One turning vector, and how many steps it has turned:
The counts run from 0 to 357.
[ 18.4 -28.3  13.8   6.2  -0.9  17.5 -26.0 -27.3   4.7 -34.1  41.8  -4.4
   7.6  -5.8  21.0  10.7  18.7 -10.2  -3.5   4.6  -5.9 -28.9 -17.3  -1.2
   1.4  -0.6 -27.9  -6.6  -5.6 -14.5  -0.8   3.9   4.9  -4.2 -20.5  -8.7
   8.5 -25.8   2.4   0.1   2.6   4.5  29.6  -7.7 -17.2   4.6  36.7  25.3
  10.6   3.1   9.2   3.2  -2.2  19.2   0.5   9.0   2.4  -9.2  36.4  27.3
  19.6 -49.8 -31.1  31.9]	191
[  1.2  12.1  33.2 -15.9  -2.6   8.3  29.9  16.8  14.5 -19.7  10.3  14.5
   6.5  -6.4  -1.8   9.9  26.3  -3.2  -9.7  15.9 -25.0 -24.4  -6.6 -13.3
 -17.3  16.6 -60.3  19.0  -8.0  23.0  -1.7   7.0   4.9 -27.0  -5.2  -1.8
 -36.8 -16.5  -8.9  -5.0   3.6  -7.0 -19.5  11.2 -22.5  22.8  33.0  27.0
  -9.0   1.4  -4.9 -30.2 -23.8  42.5 -10.0  -3.2  12.0 -15.1  18.7 -31.1
  19.1 -23.2  -7.4  -5.8]	213
[  7.2   7.2  18.0 -22.9   7.8   2.6  19.2  13.4  12.8 -21.3  16.7  31.6
   5.3 -43.7   3.3  -4.9  15.1  -6.2 -12.8  30.1 -28.7 -11.6  -9.9   3.4
 -19.9  20.8 -33.9   1.1 -17.7  19.2  -2.1 -25.3 -13.0 -17.6  -8.6  13.0
 -17.9   3.3 -13.8   9.9   4.7  19.5  -7.8  -2.1 -26.6   4.8  15.2  21.7
  -6.7  -5.5  -5.7 -30.2  -5.7  46.3 -12.7 -10.0   4.9   3.9  28.5 -34.7
  20.1  -8.9 -32.2  -9.9]	340
[ 36.7  -6.0  18.7   2.7  10.0  12.4 -11.1 -17.4  -1.2 -10.0  42.3   8.4
  32.2   1.7 -28.8  -8.5 -13.3 -19.4   0.7  20.3 -18.4  -4.3  -8.9  -2.4
 -11.6  -0.4 -22.4   0.9  28.1 -30.4 -23.8  -9.8  -6.5  -8.9  11.3  -3.0
 -21.9 -13.5  13.2 -12.2   0.6   5.3 -18.0  24.5   1.4 -17.8  39.5  11.3
 -18.5  23.2 -29.2   3.1 -10.7   9.2 -37.1 -17.7 -18.9 -20.9  30.2  -2.2
  -9.0 -21.8 -30.2  35.2]	289
[  5.7  25.2  21.6 -11.0  10.0  27.5   3.9  30.0   6.5 -22.1  18.9  11.5
  -2.4 -37.4 -19.7   1.6 -13.2 -11.5  13.8  28.2 -11.9  11.1 -21.6  30.4
 -41.1  22.7  18.8  12.3  -5.4   2.3   7.0 -37.4  -9.0   1.9   2.0  13.6
 -22.3 -10.1  14.2  18.8 -10.5  21.0 -12.1  -8.3 -15.1  22.9  20.5  -6.5
 -13.4 -25.6 -16.8  -1.8  25.1  27.2  -7.4 -20.1 -15.1  -1.2  -5.5 -23.3
  22.8  -4.3 -43.4   9.8]	347
[ 30.3 -12.6  32.8  40.9 -17.3  14.4 -12.0 -11.4   5.2   1.4  11.9 -14.7
   8.5  18.2 -38.6  31.2   4.7 -28.0  -9.5   0.9   4.5  -8.1  -4.7 -23.3
   7.5   3.8  20.8  -4.6   8.0  -4.0 -36.6  25.0  -3.7  31.8  39.0 -26.4
  -8.0 -18.2  25.6  10.3 -23.9  12.2  14.8  14.5  -9.9   2.3  15.5 -12.1
  -0.9   1.4 -32.5  -1.4   3.6 -35.5 -17.8  -0.9 -14.2  -9.6 -21.9  -3.5
  -6.0 -23.2 -23.9  17.2]	53
[ 11.7  26.6  52.1  11.2  -6.9  20.4  13.1  33.8  11.6  -7.9 -15.0   8.8
   3.0  -6.3 -30.2  -6.1  -6.0  -1.8 -12.2  -5.6  -9.2   0.4  12.1 -38.0
  -4.3  26.6   6.8 -28.2  -3.2  34.1 -34.8  -3.0   4.1   3.4  31.8  12.8
  -5.0   3.1   1.2  37.5   1.7  29.3  17.9  18.0 -39.3   7.4   3.0 -12.0
   9.2  20.9 -15.6  25.0  -1.4  -5.8   3.5  -8.2 -18.2   6.0  -5.5 -23.1
  23.5 -19.3 -32.7   1.8]	150
[  6.8  13.0  35.8 -26.8   8.8   0.7  17.4  10.3  14.0 -15.3  28.9  34.4
   5.4 -31.3  -5.8   2.7  15.0  -6.9  -4.2  20.6 -30.3 -22.9 -12.0 -11.3
  -6.0   8.2 -54.8  17.7 -21.4  25.2  -4.6   0.1  -9.9 -23.6  -6.3   5.0
 -26.8 -23.4  -6.0   9.4   7.4  22.2 -11.4  -2.6 -17.4   4.5  20.1  25.4
   6.7   2.7   2.7 -16.9  -4.8  38.7 -17.5  -0.2  28.9   4.6  19.0 -35.7
  16.6 -11.2 -23.2  -7.7]	338
[-15.6  22.5  21.5   2.4   5.4  41.4  -7.6  -9.9   2.1 -11.6  -1.1 -23.9
  35.5   9.0 -25.0  20.2 -25.1  -9.3   6.6  14.1 -10.1 -31.7  -9.0   2.1
   8.5  -1.4   5.4 -18.4   1.5   0.2   9.0  10.4  -6.5   5.4  -2.2  27.2
  -5.1 -45.6  -6.5   9.5  -2.4  22.2  37.9  21.9 -21.4  24.7  28.0   9.0
 -12.7 -13.4 -19.8  16.1  -9.9  14.4  16.5  22.4  -6.0 -31.9   3.9  11.6
  40.8 -27.9 -28.2  28.2]	200
[  4.7   7.6  33.7 -15.5  -0.2  33.1 -29.1   0.7   7.2  -2.4  27.0  26.3
 -12.4 -26.7  10.1  14.3  -1.1 -17.0  -1.4   3.3 -10.5 -36.7  -4.8   7.3
 -13.6   3.7  10.6  10.2 -26.1  34.6   2.9 -12.6 -19.3   8.9  28.5 -27.3
  20.0   1.2  16.6  22.8   8.5  26.3  33.2   2.8 -17.5 -13.0   7.2   9.0
  38.0 -40.0  -3.2  21.6  10.6  -2.5  -9.1  12.9  10.5  -3.6  22.0   8.2
 -17.3 -36.4 -41.5  -0.7]	251
[-13.5   5.4  35.8  -6.7  -6.3  19.0   0.8  -8.4   9.2  -8.3   3.7   8.8
 -15.8  -6.6   0.7  37.7   9.7 -17.4   8.2  12.7  -8.4 -32.8 -18.4   0.9
 -23.7   9.1   9.5  20.3 -31.8  51.6  17.8   5.2   3.0  19.8  21.8 -21.6
   0.0 -14.6  16.8  28.5 -12.0  20.1  27.3  -6.0 -22.0  18.9   2.5  18.2
  17.1 -38.2   5.8  14.7  16.8  -2.9   1.0  16.9  19.1   6.8  -7.6 -24.7
  -4.9 -23.2 -25.8  -5.7]	124
[ -2.5  -3.1  19.7  -0.3 -13.8  20.4  -9.3   6.7   8.8  -6.1   6.7  16.9
 -15.4 -35.6  14.7  26.0  24.6 -17.9 -21.5  13.6 -12.2 -38.4  -4.4   0.0
  -6.4  20.7   1.7   9.7 -34.4  44.0  -0.3 -21.6 -25.3  14.9  25.9 -20.9
  12.3   6.9   9.2  29.2  -4.8  22.0  41.8  -5.0 -20.8   6.9  -5.2  15.1
  19.4 -51.9  -6.0 -13.4  -8.0   7.3  -2.4  14.7  11.6 -10.1   1.1  -0.8
   3.8 -22.9 -25.9 -21.5]	127
[  0.0  12.1  18.6   8.3   1.9  29.8 -31.2   1.5  15.9   3.0  23.3  31.3
   4.7 -26.4 -13.5  28.0 -11.9 -33.3  -7.2  21.3  -9.4 -29.3 -10.8   6.0
   8.0  13.9  25.5  -1.6 -18.6  17.1   6.0   8.6 -38.3   8.7  20.7 -11.7
  12.9 -27.5  18.4  29.0  17.9  40.1  15.5  12.9   2.1  -4.9  15.5 -12.9
  32.4 -40.3 -15.9  -1.4  11.9 -18.1  -9.4  15.3  23.0 -17.4  -4.2   0.9
  -8.1 -22.6 -38.0   5.9]	255
[  9.9 -11.3  31.0  -0.2   5.0   0.0  16.4 -13.0   6.3 -15.1  16.8  13.9
  -9.0   4.6  -2.0  24.3  16.7 -16.8  -3.0  16.8 -21.2 -14.4 -20.6 -19.6
 -41.4  14.5  20.4  -1.8 -24.7  29.5 -15.8 -10.6  12.4  21.5   7.9 -10.9
  11.1  11.9  -0.4  33.8  -6.5  14.7  25.3  -9.6 -38.3  -9.6   3.6  22.7
  -7.0  -6.4  14.1  13.5  22.4   9.0  -1.1 -14.9 -13.6  36.2   8.1 -56.3
  -6.0 -25.2 -31.5  10.1]	243
[ -2.8  13.8  35.2 -16.8  12.2  -6.8  25.2  12.4  25.1 -19.5  12.9  33.5
  10.5 -33.6 -13.5  10.3   3.9  -8.1  -3.5  19.5 -25.6 -19.3 -17.2 -14.1
  -5.1  10.1 -42.9  14.4 -18.2  35.5  -2.0  10.8  -9.3 -20.0  -4.4  11.8
 -20.3 -33.7 -14.8  23.6   0.7  33.3 -12.2   7.1 -19.7  15.1  21.0  24.0
   6.8   8.1  15.2 -19.5  -1.1  32.1 -13.0   3.0  27.4   7.8   8.9 -46.2
  24.4  -9.6 -24.2  -7.7]	337
[ 15.3 -31.3  17.6  23.9 -22.6  15.7  14.0 -17.8   1.1  -5.4 -27.6 -30.8
   0.9   9.8  -7.7  38.6  21.0 -18.6 -10.6   6.8  -3.8 -19.8 -18.3  -8.4
  -8.0  26.0  -9.3  23.4   4.1  45.5   7.9  -6.8  17.9  19.4  36.3 -18.2
  -7.3  -0.4  27.9  14.4 -42.2  13.5  20.0  15.4 -25.0  26.9  13.3  22.7
 -12.2 -13.3 -18.5  20.1  -4.9  -0.8 -16.7   3.9   2.9 -23.4  -4.1  -7.9
  11.5 -19.6 -15.4  10.1]	303
[ 11.7  17.6  38.4  11.7 -13.4  34.8  -3.8  35.3  14.3 -18.7  19.3  21.2
  -6.3  31.3  -0.6  -0.2  29.8  -6.2 -26.9   3.6 -17.2  -4.8  13.8 -32.9
 -15.8  19.1  -9.3 -28.4  -7.9  -2.5 -30.5  19.1  -0.4 -12.3  -3.1 -11.2
 -10.2   4.9   2.0 -12.8  30.1 -22.2   0.7   1.7 -29.6  15.8  27.1 -19.2
  15.1   0.5 -22.4 -15.4   8.6   7.8   4.4  -9.9 -22.6  -8.2   4.1 -13.0
   7.0 -48.9 -18.2   9.9]	268
[  1.6  13.1  11.5  12.2  -1.0  22.9 -19.7  31.9  12.5 -27.1  46.0  24.2
   1.9 -13.1  -5.8   0.2  19.9 -21.9 -32.1  20.9 -20.6 -11.7  -0.3  -2.3
  -6.1  12.4  14.9 -24.5 -17.0 -25.7 -27.2  -2.3 -34.4   5.5 -18.2   6.8
   7.0  -9.3 -18.4  -1.1  27.6   1.8  18.1 -11.5 -16.8   4.1  14.6 -17.5
   0.5 -30.3 -26.7 -46.1  -0.8  11.2  13.4  -1.3 -27.6  -2.6  -0.9 -18.3
  19.0 -25.5 -27.8   8.9]	138
[  5.6   2.6  23.5 -13.5  14.1   2.0  18.9 -17.6 -13.3  -2.4  28.9  16.6
  10.1  25.6 -11.7  19.6  10.4 -12.7  15.2  15.5 -26.1 -46.7 -20.4 -13.2
 -38.7 -14.4   5.7  22.0  -7.9   0.3 -18.7 -10.3   8.2  27.4  -1.0  -4.6
 -11.2  -1.4  -3.2  -7.3  -2.8 -17.2  25.7  -0.3 -26.9  -6.6  19.0  33.1
 -30.2 -29.3  -4.8 -11.2  -4.9  16.8 -10.5 -14.5 -29.4   7.3  19.3 -46.7
 -12.7 -36.0 -23.7  -1.2]	115
[ -9.9  19.0  25.5  -1.1  -0.4  34.5   3.2   1.2  -1.8   6.7  -3.6 -18.1
  42.7   7.5 -17.6   7.1  -6.0  -2.4 -11.0  15.0 -21.1 -47.9   5.8 -14.6
  16.4  -1.6 -20.9  -3.6   8.4   6.9  -2.7   4.6 -12.9   1.4  10.0  21.0
  -8.6 -14.7  -3.5   1.5   6.1   9.0  26.7  25.6 -24.6  15.8  21.6  15.6
 -23.4 -23.6 -29.4  -5.6 -39.7  18.0   7.1  15.4 -12.7 -42.6  10.1   6.9
  31.5 -24.4 -17.3  -8.0]	203
[ 46.7  -6.5   4.6   1.2   4.3  18.6 -11.1  -1.4   8.1  -9.7  33.5  17.7
  11.0 -16.0 -11.7 -10.5  -0.8 -21.1 -21.4  27.5 -17.9   4.9  -9.5   6.0
 -37.4  31.2  -7.5   3.0  19.4 -12.7  -9.1 -38.1 -10.9  -5.7  10.1  -3.7
  -1.7  25.0  11.8  -5.2   3.4   6.0 -15.7  15.8  -8.5 -16.3  18.2  -4.6
 -13.0   1.7 -30.7  -1.0   5.5  17.0 -36.0 -27.6 -17.8 -17.8  30.0  -1.6
 -16.3 -13.8 -41.3  34.0]	165
[  2.5   5.2  34.6  -8.5  16.8  -3.1  13.4 -17.4  -5.3   1.9  40.3  14.5
  10.2  28.6 -16.6  22.4  -0.2 -18.4  25.5  17.0 -26.1 -39.7 -28.9 -11.2
 -35.2 -18.4   9.6  28.3  -8.9  -6.7 -13.8   4.9  10.7  22.6   0.2  -1.6
 -20.3 -22.3  -0.6  -7.7  -1.1  -9.6  14.8   4.4 -20.5  -6.9  23.2  31.7
 -34.0 -20.1  -1.9 -14.1   3.6  10.6 -13.9  -9.9 -19.7  11.0   7.7 -54.3
 -15.7 -23.1 -24.2   5.2]	114
[  3.7 -15.8  15.5   8.1 -12.7   4.5  -7.2   2.4  15.8 -28.2  22.7  20.2
  -8.8 -47.4  15.8  21.5  29.7 -18.0 -24.8   8.3 -17.1 -27.6  -9.0  -0.2
  14.7  18.2 -18.6  -3.1 -36.9  15.7 -18.2  -8.8 -35.9   8.1  -9.7  -5.0
   1.1 -15.7  -5.0  13.2  -3.6  17.7  29.6 -16.0 -21.3  10.1   4.9   8.8
  16.0 -26.5   4.9 -42.3 -13.4  28.4   9.3  10.5  12.1  10.9   5.5 -16.3
  32.1 -18.0 -19.9 -22.3]	7
[ 23.8 -20.8  17.6  37.6 -28.8  21.6   2.9 -10.4  -0.6   1.5 -11.5 -33.5
   2.3  20.6 -17.5  35.9  15.8 -22.0 -18.0   2.2   0.7 -10.5  -4.8 -21.2
  -9.8  26.6   8.0   0.1   8.6  24.3 -14.2   0.9   5.2  29.2  45.3 -20.4
 -10.1   7.6  27.9   3.8 -32.6   0.6  15.4  17.0 -20.4  19.1  10.9  -5.4
 -17.3 -10.1 -38.7   4.6  -7.9 -23.3 -16.3  -7.2 -18.1 -24.1 -17.3  -0.8
  -0.1 -14.3 -11.0   8.8]	177
[ 41.7  -4.4  15.9  -8.5   8.8  13.7  -8.4 -11.5  -3.6  -6.6  38.5   2.6
  33.8   6.1 -22.9 -13.9  -7.6 -20.7  -7.8  18.5 -18.2 -10.8  -6.3  -5.2
 -20.5  10.2 -16.4  -1.3  30.3 -25.4 -24.2 -15.9  -3.5   2.8   6.1   1.6
 -11.2   2.6   4.9 -14.0   3.4  -1.8 -12.4  21.0 -12.1 -13.1  32.9   9.3
 -34.0  13.9 -29.5  -4.2 -13.6  11.9 -29.5 -24.9 -27.4 -24.1  32.8   0.9
  -5.5 -27.2 -29.3  30.1]	290
[ 16.7   1.4  40.0  17.5   4.6  -7.2  14.1   0.2  -6.3  -4.2  26.3   2.9
   8.5 -22.3 -47.1  21.2 -14.3 -22.8  16.9   9.1 -12.2  -6.9 -17.5  -4.8
  -4.9 -12.7  21.9  13.2  -3.7  -8.9 -42.9   5.4 -11.3  34.8  13.7  -6.8
 -28.4 -36.7   7.4   4.2 -25.1  19.8  16.5  -1.5  -7.2   1.2  12.2   3.1
 -24.4 -16.1 -12.6 -28.5  -1.8  -3.6 -22.1  -7.4 -25.1  16.2 -17.2 -40.7
   6.2  -1.0 -26.7  -7.5]	233
[ 17.5 -23.4  28.0  17.6 -18.6  22.3  11.2 -26.9   7.2 -10.7 -15.7 -27.7
  -0.2   1.0 -11.0  43.5  17.5 -19.4   0.8   3.5   1.5 -25.4 -18.9  -9.3
  -7.9  22.1 -22.0  24.9  -3.3  42.9  11.3  14.0  16.7  15.9  39.2 -32.3
 -18.0 -20.6  32.0  10.4 -44.4  14.9  10.2   8.5 -16.7  26.8  17.4  26.3
   2.6  -9.5 -15.2  19.3   2.8  -6.1 -21.4   7.7  19.0 -22.4  -1.9   0.5
   2.8 -17.9 -11.8  14.6]	304
[-18.4  29.3  30.8  -1.6   6.3  44.4  -8.7  -1.1  -3.1  -5.7   5.8 -15.8
  33.8  11.9 -21.8  14.5 -27.4  -2.3  17.0   6.5 -11.0 -40.6  -0.1  -3.2
   6.0 -11.8  -6.0  -6.7   5.8   3.3   5.2  17.3  -1.4   2.9   2.6  21.1
  -8.4 -46.0  -1.2   3.4  10.0  16.5  24.9  24.4 -15.4  18.4  31.3  10.4
 -11.5 -17.1 -23.8  11.4 -14.4  -0.1   8.5  24.4  -6.9 -33.3   6.7  12.8
  31.5 -29.9 -26.7  15.2]	201
[ 25.2 -55.7  -2.5  26.3 -17.5   1.4 -11.0 -34.7  13.0 -43.3  25.3 -16.1
   3.8  -5.4  14.5  28.8  39.8 -26.4 -35.7   3.6  -5.0 -14.3 -13.3   2.6
   3.2  20.3 -25.2 -16.9 -12.5   0.9  -9.9  -2.6   1.1   9.3 -11.0  -6.2
  16.1 -20.5  -0.1   7.8 -15.0  16.3  27.6  -9.5 -22.8   1.5  16.0  19.7
   4.3  16.9   3.8  -8.5  -2.8  18.4  -7.9   6.1   7.0  -0.8  12.9   5.9
  26.3 -26.9 -16.1  31.8]	188
[  2.6 -11.9   6.5   2.5  -3.9  35.0 -23.0 -24.8  13.9 -29.9  12.9  -9.3
  16.2   3.6   6.2  15.0   3.3 -19.1 -12.2  14.7  -4.1 -26.5 -15.0   5.7
  -3.4  19.0  -9.8 -20.8  -7.7  16.6  22.2  -1.2   8.3  -6.8  -7.2  -0.5
  25.2 -17.1   3.2  23.7   1.6  32.6  23.8  10.6 -20.0   1.4  27.9  16.3
  24.1   6.1  -0.7  42.3  18.7   7.6   5.6   8.1  14.0 -12.4  25.4  20.8
  22.0 -39.5 -40.2  43.8]	69
[ 19.1  14.9  50.4   4.4  -1.8  14.6  -7.5  12.6 -12.2  -9.8  24.5   0.5
  -7.0 -40.7 -37.6  -0.8 -12.8  -6.9  30.9   3.8  -0.6  -9.5  -6.7  13.2
  -2.3  -9.8   5.3  23.6   1.5 -12.9 -35.7 -12.9 -14.9  24.6  21.3  -4.3
 -38.9 -33.3  17.0   2.4 -27.8   7.1   2.6  -0.3  -0.3  15.4  12.3   1.6
 -15.8 -26.9 -16.4 -20.4 -12.8   7.0 -14.6  -3.2 -28.0  -1.3  -2.9   2.4
   6.1  -7.7 -29.6 -17.0]	229
[ 34.0  -0.5  27.1   6.8 -10.2  34.6 -28.5  21.3  -1.2  -8.9  36.4  14.8
 -18.9 -24.1  -7.0 -13.2  -3.6 -13.6   1.3   4.3  -2.2   7.5  -7.5  17.0
 -36.2  17.9  12.5   8.6   7.8  -6.4 -14.3 -33.8  -3.7  12.5  22.1 -23.4
 -13.9  16.6  32.4  -7.8  -5.7  -1.7  -6.1  -0.7  -2.8   0.3  17.2 -12.3
   8.8 -22.7 -35.7   6.1  18.1  -5.6 -23.7 -24.8 -20.6  -9.7  13.9  14.7
 -20.7 -39.1 -42.8  21.5]	44
[ 10.8   7.4  28.2  11.8  -4.0  18.8  -1.4  20.6  -9.5 -21.0  11.1 -12.2
  -2.9 -51.6 -37.9   9.5 -25.0 -10.7  27.3  10.7   0.6  13.1 -23.4  27.3
 -10.0   7.8  18.8  14.4  -0.6  -0.5 -18.7 -20.2 -11.9  28.4  20.2  13.3
 -35.8 -33.9  16.2  10.9 -32.4  27.6  11.4  -5.3  -8.1  25.9   7.0   0.8
 -20.9 -25.1 -15.6  -8.2  -0.8  14.3  -9.0  -6.4 -30.1   0.2 -17.5  -0.9
  26.0  -1.8 -41.4  -4.7]	227
